Look-ups in named tables: a row name and a column name give one cell, copied from the table.

pasiko =
,zok,tuko
miv,167,181
maf,82,222
buk,189,80
kevebad,72,249
sesom,33,206
sugofo,172,251
nabi,77,115
sizum,235,104
lil,251,109
nemet,58,209
radozur,55,176

tuko of buk = 80
tuko of sesom = 206
tuko of sugofo = 251
tuko of nemet = 209
zok of radozur = 55
tuko of kevebad = 249
zok of kevebad = 72
zok of miv = 167
tuko of lil = 109
tuko of nabi = 115
zok of sugofo = 172
zok of lil = 251
Which row has the largest tuko? sugofo

fipu:
columns: zofeku, semivup, sutoni
biligog: [9.06, 1.27, 70.85]
vus: [76.82, 87.68, 71.65]
mobab: [50.73, 72.18, 70.54]
fupuno: [11.99, 6.84, 52.93]
gugaf: [88.26, 87.29, 33.72]
nis: [45.46, 22.08, 30.72]
sofozof: [25.72, 28.71, 35.01]
tipakom: [45.06, 55.64, 64.93]
kip: [72.97, 71.03, 69.15]
rezusu: [40.90, 27.71, 71.86]
kuleg: [36.22, 22.35, 68.80]
zani: [61.62, 49.33, 33.59]
sanode: [12.37, 6.84, 49.97]
sev: [63.73, 60.50, 27.27]

What is the semivup of sanode in fipu? 6.84
What is the zofeku of vus in fipu? 76.82
What is the sutoni of kuleg in fipu? 68.80
What is the zofeku of nis in fipu? 45.46
What is the zofeku of zani in fipu? 61.62
What is the sutoni of rezusu in fipu? 71.86
What is the semivup of nis in fipu? 22.08
What is the semivup of tipakom in fipu? 55.64
What is the sutoni of vus in fipu? 71.65
What is the sutoni of biligog in fipu? 70.85
What is the semivup of kip in fipu? 71.03
What is the sutoni of sofozof in fipu? 35.01
What is the semivup of mobab in fipu? 72.18
What is the semivup of kuleg in fipu? 22.35
What is the semivup of sofozof in fipu? 28.71

rog
|  | nar | gimav | fav | naf | vasebab | liseg | gep |
|---|---|---|---|---|---|---|---|
| bonevet | -176 | 454 | -224 | 3 | -228 | -249 | -860 |
| mag | 96 | -777 | -284 | -268 | -336 | -315 | 551 |
| rili | 60 | 389 | -36 | -390 | -38 | -516 | 556 |

naf of mag = -268
fav of mag = -284
gep of mag = 551
gep of rili = 556
vasebab of bonevet = -228
nar of rili = 60
gimav of rili = 389
fav of bonevet = -224
liseg of rili = -516
naf of bonevet = 3
vasebab of mag = -336
fav of rili = -36
liseg of mag = -315
vasebab of rili = -38
nar of mag = 96
gimav of mag = -777
naf of rili = -390
gimav of bonevet = 454
nar of bonevet = -176
Which row has the largest naf? bonevet

dod:
	nisel	dadadu	viba	ruzu	fup	zovabe	lig	mal
pinef	5483	2892	2988	6688	6312	3081	3412	9255
per	2740	6130	5996	4552	3776	5011	7041	3441
gak	7032	3660	3799	4171	5683	5188	2623	5392
vaz	1991	7759	7576	5865	2514	5357	6687	4403

What is the fup of pinef in dod?
6312
What is the nisel of vaz in dod?
1991
What is the mal of per in dod?
3441
What is the ruzu of per in dod?
4552
What is the nisel of gak in dod?
7032
What is the ruzu of vaz in dod?
5865
What is the viba of pinef in dod?
2988
What is the fup of vaz in dod?
2514

sepeg:
           lum   fevu    gom
gaverom   4.38   0.90  -2.46
bevadof  -5.60   0.92   4.93
fur      -2.86   6.97  -1.74
maba     -0.38   2.41  -1.28
vig       3.17   4.69  -4.69
vekul    -2.39   3.19   0.77
gimeto    5.18  -5.14   3.37
razekes  -2.81  -4.39   5.98
pabut     6.27  -1.35   0.15
nidenul   3.13   0.15  -1.15
zakotig   0.07  -3.64   3.80

razekes, gom => 5.98
razekes, fevu => -4.39
zakotig, lum => 0.07
vekul, gom => 0.77
gimeto, lum => 5.18
bevadof, lum => -5.60
Which row has the largest gom? razekes

